In the rows, zero is written as 128.
One hidden turn or mirror swaps the rows below in pairs. Which row is each named row swapped with?
Mekap: [111 131 150 109  99 109 138 129 122 130 145 130 122 108 141 103 153 138
 108 118 100 126 111 115 122 146]
bib: [117 131 122  99 115  80 136 116 128 130 134 143 128 107 148 101 139 120
 135 125 108 132 124 115 125 131]
met: [109 140 102 101 136 100 146 148 120 135 136 140 140 108 136 102 120 147
 117 122 109 128  92 124 119 137]
Goz: [128  94 110  93 156 146 138 149 116 116 130 149 116 107 132 114 138 141
 159 101 103 115 144 113 127 122]
Fes: [101 128 120 113 152 142 104 119 113 142 124 151 125  82 129  82 167 154
 135 112 112 142 128 117 128 134]
Pizer: [110 116 109  99 121 151 139 161  98 121 136 151 125 110 137 104 133 162
 138 109 103 169 125 110 123 145]
div: [ 91 135  99 122 139 106 129 113  99 141 139 129 105 123 110  89 151 119
 123 110 103 141 120 112 130 120]
tes: [122 108 124 103 140 170 135 156 102 132 157 145 141 107 132 101 115 104
 153 122 106 133 129 123 123 135]
Pek: [117 144 126 107 153 157 136 119 125 134 143 143  99 128 133 105 131 139
  99 129 116 127 125 130 143 146]
madof: [126 118  95 103 165 117 141 110 120 120 140 144 118 102 139  97 135  85
 133 121  95 114 116 115 126 131]
subo: [107 136 160 113 143 167 141 111 110 125 115 144 133 104 138 101 159 135
 109 110  85 124 116 111 129 127]
Mup: [109 130 143 113 160 131 117 132 102 146 136 141 136 104 139  90 138 146
 108  94 116 145 149 128 126 132]
sef: [123 109 108 108 140 116 146 174 100 117 132 131 142 101 134 104 150 119
 147 110  97 132 120 128 119 106]
kuz: [112 111 111 117 130 118 158 113 103  97 147 129 119 108 149 123 136 110
 144 120  74 144 115 129 123 114]
Golid: [ 96 123 158 106 125 129 136  93 115 127 133 148 136 107 144 103 142 142
 109 130  91 130 113 106 126 149]
sel: [102 110 124 104 170 155 139 127 112 129 156 162 123 111 139  94 142  86
 136 118  87 151 100 120 128 129]
kam: [ 97 101  96 104 113 115 141 115 119 128 117 134 126 103 139  91 122 140
 129 142 103 161 114 127 119 131]
Kaset: [110  97  94 122 145 118 152 122  81 109 143 139 128 122 113  92 152 121
 147 116  83 139 110 124 118 129]
gelad: [117  97 118 109 145 161 108 118 101 147 151 151 116 106 141  91 129 152
 135 134 103 134 138 122 137 142]
fev: [111  98  93 119 137 142 156 138 122 109 143 145 110 120 127 106 143 117
 137 126  70 122 127 124 118 102]
Veb: [ 99 137 129  92 161 131 138 125 120 150 155 149 136 131 129 123 147 126
 113 116  82 132 139 108 124 144]
Mopu: [124 115 127 113 143 182 138 157 106 116 113 131 127 114 143  96 138 142
 153 128  93 127 121 124 123 134]
dib: [125 114 130  94 145 131 142 163 130 103 138 139 115  93 163  91 130 119
 113 105 108 126 139 109 133 137]
dapaz: [107 143 152 117 147 149 126 128 108 136 131 141 108 123 152 106 138 138
 104 130 105 138 136 112 115 157]
bepon: [106 110 141  84 129 157 155 128 118 113 122 148 133  95 155  88 113 124
 121 121 108 119 108 100 116 149]
tubek: [115  96 110 122 133 141 146 144  92 105 127 117 114 122 104  78 149 122
 135 135  97 123 118 108 127 121]
Lafa: [122 113  99 101 136 124 163 154  91  97 134 122 116 125 135  87 125 120
 129 104  95 129 103 127 134 127]
Pidez: [104 130 152 104 144 171 135 108 114 136 132 150 142 114 135  99 149 114
 143 110 115 125 135 128 113 120]
Limiz: [116 125 107 102 155 126 129 132 122 136 142 156 114 101 169  92 147 143
 126 112 127 135 129 145 141 109]
pip: [101 132 127 106 127  92 136 157 111 132 124 152 123 117 140 104 138 119
 104 118  99 148 102 103 123 132]
rup: [120 127 138 110 157  99 145 133 104 100 143 122 110 108 111  94 143 107
 135 112 106 143 127 117 117 132]
bub: [113 134 135 107 152  98 144 119 139 126 145 162 116 109 137  94 143 147
 114 116  92 113 110 109 123 135]
rud: [118 120 110 104 105 122 142 130 115 123 151 140 120  99 132  96 141 123
 167  97  97 127  92 111 133 130]
zekiv: [124 123 126 103 155 146 137 160 118 119 127 131 133 103 107  87 118 109
 118 121 113 118 100 106 130 143]
ferof: [108 115 140 111 132 141 156 129 122 133 126 149 117  94 152  96 176 160
 111 129 113 123 119 122 110 136]
lel: [123 103 110 113 142 156 144 131 145 134 122 162 139 110 132 106 150 137
 131 109 100 159 110 132 118 110]
nokem: [133 102 121 108 146 167 149 120 116 118 132 127 108 109 131  91 149 107
 115 155  84 125 122 110 130 139]
Feni: [116 111 121 125 159 148 106 133 114 144 147 144 120 103 145 119 136 136
 112 110  91 140 147  97 136 131]
zudez: [113 126 129 103 156  91 142 142  99 131 165 129 120 113 140  96 130 113
 108 115  95 141 125 111 122 150]
bugob: [111  91 107 117 128 159 143 119  93 105 116 136 121 112 125 100 135 137
 139 146 109 113 129 124 128 114]
dipap: [114 124 117 104 137 165 134  92 108 127 135 135 112 103 130 105 148 112
 118 110  87 168 105 130 120 127]
von: [116 120 112 105 121 156 143 107  90 134 139 140 118 110 142 100 142  86
 152 102 107 118 113 118 127 136]
gos: [130 119 115 107 160 144 154 107 133 126 160 160 109 127 138  87 125 128
 111 123 122 147 127 110 125 140]
fudam: [ 93 109  92 113 143 111 149 130 113 138 147 162 134  97 164  97 165 140
 131 107  89 132 119 120 115 122]
fem: [105 100 114 108 133 170 141 136 108 134 136 140  96 105 141  99 120 146
 126 153 111 111 128 115 129 137]
lir: [103 105 135 112 136 180 145 149 128 121 120 161 116 108 137  97 148 139
 146 110  93 148 114 109 131 119]
Zoni: [110 112 161  98 147 174 148 119 111 128 132 143 120 112 135 102 137 122
 146  95  98 121 125 116 112 143]
sisub: [ 93 104 101 114 136 113 138 112  82 128 115 121 125 110 127  94 150 146
 129 127  87 138 104 141 123 126]
rupa: [113 121 109 106 119 106 144 163 109 126 161 132 136 105 132 105 152 142
 143 136  88 152 119 127 128 126]
nogit: [108 126 141 105 143 110 157 119  90 142 139 150 148 115 134 112 144 117
 121 127 105 131 132 109 125  93]
modur: [102 123 127 103 163 166 153 140 124 133 150 131 143 112 137 106 132 129
 151 102 118 106 124 117 116 129]
nuda: [107 128 112 101 127 176 139 111 111 123 165 134 117 103 135  98 140 100
 148 124 106 131 133 126 121 145]
desuv: [ 95 118 106 106 138 123 117 115  94 168 121 144 122 103 147  79 154 145
 132 110 107 133 117 112 136 137]
Tesav: [ 98 119 120 118 119 141 148 160 106 124 147 135 124 107 152  98 143 143
  92  93 101 148 141 115 125 129]
gilo: [116 129 131 102 109 111 147 109  95 111 138 150 121 104 150 100 135 105
 144 138 106 127 112  94 125 133]
vil: [126 131 119 117 130 126 157  96  88  92 131 158 137 112 124  94 141 120
 124 121 111 144 101 112 119 135]
tezof: [108 116 102 116 142 158 132 129  86 124 112 144 131 110 136 105 142 142
  80 129 100 133 129 121 125 124]
rap: [ 99 128 116 114 160  86 142 122 107 125 133 147 126 107 135  98 140 146
 140 145 106 132 103 107 125 122]
muro: [119 121 114 108 142 160 116 136 103 159 134 147 120 120 136 105 142 154
 119 142 103 125 147 114 140 128]
nit: [113 129 107  93 134 147 139 119 112 137 134 159 112  98 142  78 140 152
 145 136 141 143 107 107 123 121]
Kaz: [ 98 121 111 110 167 146 143 171 108 126 144 142 140 116 124 102 155 120
  96 122  91 131 112 128 119 138]
Suri: [115 112 106 121 138 125 155 137  95  95 130 138 116 113 135  96 126 103
 121  97  83 156 123  96 119 115]
Kemak: [119 153 128  90 152 143 135 129 111 116 118 127 123 124 110 106 123 114
 118 114 117 151 128 116 121 146]
lun: [124  75 125  96 146 116 148 123  91 134 150 132 121  97 135 108 112 136
 140 119  89 128 114 131 131 124]

tezof is swapped with bepon
div is swapped with rud
Limiz is swapped with sel
Pizer is swapped with Kemak
lir is swapped with Pek
Suri is swapped with met
Veb is swapped with Goz
zudez is swapped with sef
bib is swapped with Kaset

One hidden turn or mirror swaps the rows below in pairs. Which row is each named row swapped with?
Bepin: [143 135  65 130 128 120 120 111 156 152 128 150 130 148 109 135  88 137
 145]
doz: [135  97 101  96 136 137 145 131 159 139 127 155 126 138 105 140 129 133
 148]
vodo: [113 125  84 137 121 135 140 109 137 137 126 146 124 145 124 159 131 152
 113]
bobil: [145 133  80 118 160 157 118 131 140 128 170 165 132 149 103 139 100 165
 155]
ded: [110 149  77 120 117 140 127 104 156 121 143 148 127 152 114 163 123 176
 161]
Sar: [119 131  97 144 162 119 163 140 146 126 129 143 121 129  93 135 100 174
 143]
ropor: [135 145  85 164 125 127 137 125 149 122 144 158 139 127  95 118  96 163
 145]
Tok: [118 149 105 137 132 151 119 135 148 117 158 169 133 127 137 137 122 139
 115]
bifu: [132 134  62 140 119 110 117 115 169 150 128 137 133 146 109 137 100 143
 139]
mero: [122 143  90 153 141 129 149 152 145 118 133 151 131 120  91 135  96 169
 138]
benol: [132 103 103 101 139 139 154 131 167 140 133 148 122 142 110 140 138 135
 146]
Beti: [147 123  73 124 165 159 127 135 137 120 160 135 132 144 105 129 120 163
 155]
Babo: [125 113 113 127 116 113 143 130 153  99 153 166 139 151 125 141 115 161
 146]
navut: [131 131  70 142 113 109 120 119 175 150 127 136 134 144 117 139 102 144
 142]
lat: [127 138  81 151 139 147 114 119 170 110 167 148 123 132 101 118 109 155
 124]
Rofu: [107 154 108 130 122 137  95 137 156 138 142 148 139 128 130 139 106 144
 143]
lape: [139 103 106 109 139 136 152 127 148 138 123 162 129 136  99 138 118 126
 141]
Duvez: [117 136 122 120 154 139 134 128 162 131 168 164 104 158 126 132 117 138
 137]
suge: [136 133  62 138 123 111 124 113 173 147 129 142 128 148 109 140  97 141
 143]
guv: [112 145 112 118 153 140 107 127 155 134 151 175 121 154 123 129  92 169
 153]
Vipu: [125 142 118 128 153 139 131 131 159 126 169 171 105 155 130 135 113 138
 136]
padod: [105 151 109 124 128 146  92 137 152 135 145 152 136 121 125 146 100 150
 140]
Togak: [128 134  94 109 148 167 136 135 138 117 148 146 115 128 102 112 115 168
 154]
Fitad: [130 134  68 140 119 111 120 118 177 150 133 137 135 149 114 137  93 148
 140]
Vaz: [124 140 107 109 136 151 127 155 153 121 144 162 116 126 107 111 110 164
 170]
tuzo: [138 134  70 130 159 150 119 133 133 136 147 122 141 138 118 131 129 154
 162]
nim: [122 134  86 116 119 138 130 110 149 132 135 155 131 163 128 160 118 173
 176]
bepe: [105 128 109 151 147 134 153 125 156 139 140 136 135 140 104 150 130 173
 125]
seki: [130 100 102 106 140 136 151 128 165 141 131 147 114 147 109 141 135 138
 148]
kugov: [136 148 100 138 134 140 139 151 144 111 138 168 134 116  99 146  95 160
 126]
lefi: [107 147  74 116 123 145 122 101 154 115 145 150 122 150 116 160 124 167
 160]
tezok: [133 136  90 167 136 135 126 134 155 117 153 155 136 126  96 109 101 168
 142]
konok: [129 135  84 125 137 133 133 138 139 145 151 123 136 158 147 129 123 176
 162]
sufu: [122 107 101 134 110 122 149 116 148 111 147 155 137 152 122 156 117 162
 121]
tezu: [136 123  93 104 148 165 142 124 134 117 149 142 122 138  96 118 114 162
 154]
fogi: [109 152 108 127 126 143  92 133 154 145 146 153 146 133 124 142 102 149
 150]
fum: [142 128  65 135 158 147 124 133 130 130 148 123 148 131 119 128 127 158
 155]
nalo: [129 111 110 123 115 118 147 126 151 100 157 161 143 153 125 145 120 167
 143]
kelev: [130 114 106 125 135 116 127 122 142 148 125 156 134 172 131 141 115 170
 163]
gim: [117 129 103 145 158 112 159 146 146 126 129 141 123 132  97 131 100 165
 134]
dizun: [110 135  80 131 138 129 134 119 137 151 127 137 131 134 141 149 134 145
 121]
korog: [122 144 123 122 146 140 142 128 157 123 165 167 102 156 122 135 110 135
 129]
kopag: [123 114 117 130 165 111 129 120 152 153 127 150 133 162 132 133 115 161
 147]
dunuv: [136 103 106 100 138 132 150 133 162 140 129 152 119 145 104 136 133 135
 148]

Vaz is swapped with lat
fum is swapped with Sar
ropor is swapped with tezu
kopag is swapped with dizun
ded is swapped with nalo

One hidden turn or mirror swaps the rows below in pairs. Which row is each named row swapped with?
gomib: [127 110  96 129 146 114 135 126 138  93 104 140 132 122 111 124 131 131
 116 120 137 120 118  95 133]
ropan: [118 102 108 136 143 114 118 118 132 104 103 136 136 117 123 125 146 117
 106 112 122 133 135  93 118]
gubi: [142 116 142 138 158 111 130 112 148 110 118 101 142 167 112 130 160 100
 134 107 122 127 125 116 133]
Domi: [142 152 143 187 139 135 115 116 148 113  91 126 138 150 120 101 142 136
 138 104 127 116 122 124 114]
lomo: [147 152 142 175 141 134 124 118 140 114  80 141 144 144 131 100 139 129
 131 105 122 110 126 128 117]
Runo: [148 144 135 163 140 111 133 150 155 115 120 139 124 150 118 122 139 136
 100 122 145 164 137 121 130]
vove: [104 161 118 134 131 131 125 125 152 111 121 141 141 158 108 111 182 146
 133 124 117 114 120 105 138]
Fitud: [152 140 116 118 142 105 127  94 144  92  99 147 124 151  98 140 149 121
 101 109 112 135 125 115 110]
Tam: [131 127 129 131 142 108 141 102 146  97 116 138 131 170 148 111 175 155
 138 111 140 143 140 122 128]
niti: [134 150 152 170 132 137 131 128 132 121  79 127 142 147 106 100 136 111
 131  93 125 124 129 119 119]
Sopi: [144 130 122 113 116 146 148 135 150 110 110 127 142 153 149 153 147 130
 127 120 121 120 132 124 111]
Nef: [119 127 141 149 128 144 115  93 161  84 108 125 131 151 113 112 131 126
 137 106 140 125 149  95 138]
Rareb: [121 172 110 138 120 135 139 119 141 118 126 145 125 149 125 121 173 149
 123 115  99 122 115 101 130]
tekif: [131 102 100 127 152 112 125 106 142 109 110 132 136 127 124 140 148 131
 114 104 139 123 122 103 120]
zirup: [124 131 128 154 134 149 148 115 165 114 135 128 109 161 129 133 137 110
 121 134 127 133 100 110 134]
lesab: [153 151 137 154 144 125 146 148 142 104 121 145 133 148 125 121 155 147
 116 127 154 159 135 133 127]
pev: [138 112 120 128 146 111 156 103 147 100 119 134 146 156 144 130 159 141
 142 113 129 138 138 136 133]
rorul: [157 138 130 122 138 116 124 107 131  96 104 146 120 145 105 144 142 119
  95 107 118 138 130 108  94]
tatod: [119 141 127 132 142 130 169 127 129 121 123 157 137 150 115 108 152 136
 138  97 107 157 107 113 121]
depan: [121 122 110 126 162 115 135 118 148 112 102 126 125 117 105 117 137 132
 116 132 144 127 112  95 120]
lebu: [145 154 110 135 118 115 155 100 160 125  98 133 133 130 118 121 149 114
  94 101 125 128 130 129 119]
bugi: [144 139 127 138 131 143 147 126 140  90 107 139 114 170  93  85 139 129
 142 142 116 151 137 107 122]
kogi: [148 138 127 172 139 146 131 134 126 120 114 147 123 145 137 102 147 135
 113 133 138 164 139 113 122]
bod: [152 153 122 137 123 129 153 123 136 101  98 143 128 149  88  83 137 126
 128 120 113 164 129 117 114]
fal: [135 166 107 135 125 114 125 118 144 118 109 140 152 158 105 101 180 138
 133 130 114 126 109 104 112]
zit: [ 99 129 137 132 118 144 116 119 162  89 117 141 136 146 120 105 123 115
 133 105 132 131 145  97 130]
Bolov: [142 119 125 125 163 115 138 104 158 116 103 106 146 145 110 128 164 126
 127  85 115 132 123 110 110]
non: [145 120 125 129 122 142 139 122 140 112 106 140 144 159 152 150 159 134
 119 112 132 112 134 125 100]
Voto: [138 147 123 159 135 140 139 145 130 136 132 144 123 154 126 107 151 135
 115 117 147 166 126 118 125]
Dak: [150 155 131 180 138 134 120 114 142 118  81 134 146 148 122 103 150 127
 128  94 129 118 123 129 116]
kuze: [141 127 118 128 130 147 145 131 141  97 115 144 149 143 133 164 143 136
 115 121 133 126 139 122 101]
kevun: [102 122 129 134 119 152 114 117 163  92 118 130 135 151 115 111 129 111
 136 102 142 136 136  96 126]
foreg: [129 146 130 132 117 109 146  99 147 121  88 123 125 127 104 115 145 112
  98 111 120 121 136 133 116]
Kitov: [153 135 138 119 128 151 140 140 158 105  95 144 158 158 124 147 145 144
 127 110 131 123 128 126 104]
duged: [125 146 143 135 148 139 142 125 145 123 126 116 119 178 123 106 156 113
 116 150 126 152 124 117 105]
seg: [107 163 107 136 120 139 121 132 139 113 119 140 142 135 114 120 163 124
 139 114 105 128 103  96 123]
pap: [149 158 126 181 143 123 127 101 138 101  95 141 146 149 121 108 151 113
 145 104 114 115 127 117 118]
Dosor: [141 166 128 138 120 123 162 104 155 121  96 136 117 136 108 108 133 130
  95 110 127 132 134 133 113]
Les: [128 134 153 159 130 151 141 106 159 103 126 131 100 162 119 130 129 126
 118 137 122 139 113 113 129]
riso: [133 101 134 150 151 107 134 110 163  88 113 105 139 164 120 116 147 127
 129 128 104 132 129 108 117]
fur: [113 134 137 135 121 149 136 116 160  92 121 132 148 152 122 109 125  99
 145 107 130 143 149  95 107]
baf: [157 160 135 126 141 144 148 101 142 115 118 137 128 153  89  99 148 123
 129  98 130 163 129 103 123]
Sazi: [113 124 137 150 136 126 143 115 164 100 126 119 104 161 120 137 129 115
 117 134 120 115 110 118 132]
puvig: [157 144 124 138 121 145 126 121 163 104 109 125 159 149 151 144 152 142
 132 118 132 133 139 126 108]
zoso: [121 128 135 119 140 123 154 138 119 112 101 156 129 155 120 116 152 129
 139  91 119 148 100 110 108]
nuvik: [141 142 130 171 140 126 149 151 147 124 120 134 137 152 134  99 141 148
 101 123 141 152 137 111 124]
Poz: [151 125 131 120 119 137 128 136 165  96 117 135 157 175 125 142 145 131
 134 129 128 142 120 105  98]
velip: [140 109 127 134 154 106 139 118 159  97  98 111 146 158 106 115 144 139
 116 119 107 122 147  94 103]
Ver: [109 130 132 131 112 140 112 119 161  89 108 129 136 140 104 108 122 115
 139  98 139 132 143 104 119]
kamop: [124 148 137 140 145 130 127 117 130 118 132 115 111 167 123 106 163 115
 116 153 130 139 132 111 109]
Kug: [137 141 144 168 142 125 125 133 134 108  82 140 143 145 119 104 132 116
 142  97 110 104 122 121 124]
Todu: [148 151 127 136 140 145 139 128 143 110 128 132 116 170 101 108 157 121
 149 111 134 170 124 121 142]
mado: [109 157 111 137 115 143 133 120 128 118 130 160 122 156 122 115 175 138
 121 113 118 124 118  99 122]
fomir: [117 139 142 136 124 145 124 109 166  89 115 137 137 150 125  91 125 135
 139 106 135 132 160  97 129]
bato: [105 166 106 153 134 134 138 127 128 119 132 145 135 144 118 120 176 141
 118 131 117 122 127 109 120]
belet: [107 121 119 121 162 111 140 126 144 100 114 133 139 118 108 126 155 136
 116 117 134 126 109  94 116]
tidu: [150 147 123 146 135 132 144 144 132  99 107 141 119 171  88  92 139 132
 134 138 117 151 135 109 129]
nik: [141 113 134 144 145 100 140 119 156  95  94 116 143 161 106 112 150 128
 115 110  92 125 142 106 102]

kamop is swapped with rorul
belet is swapped with lesab
Dak is swapped with kevun
bato is swapped with kuze
zit is swapped with lomo
fal is swapped with Poz
nik is swapped with bugi
Sazi is swapped with Dosor

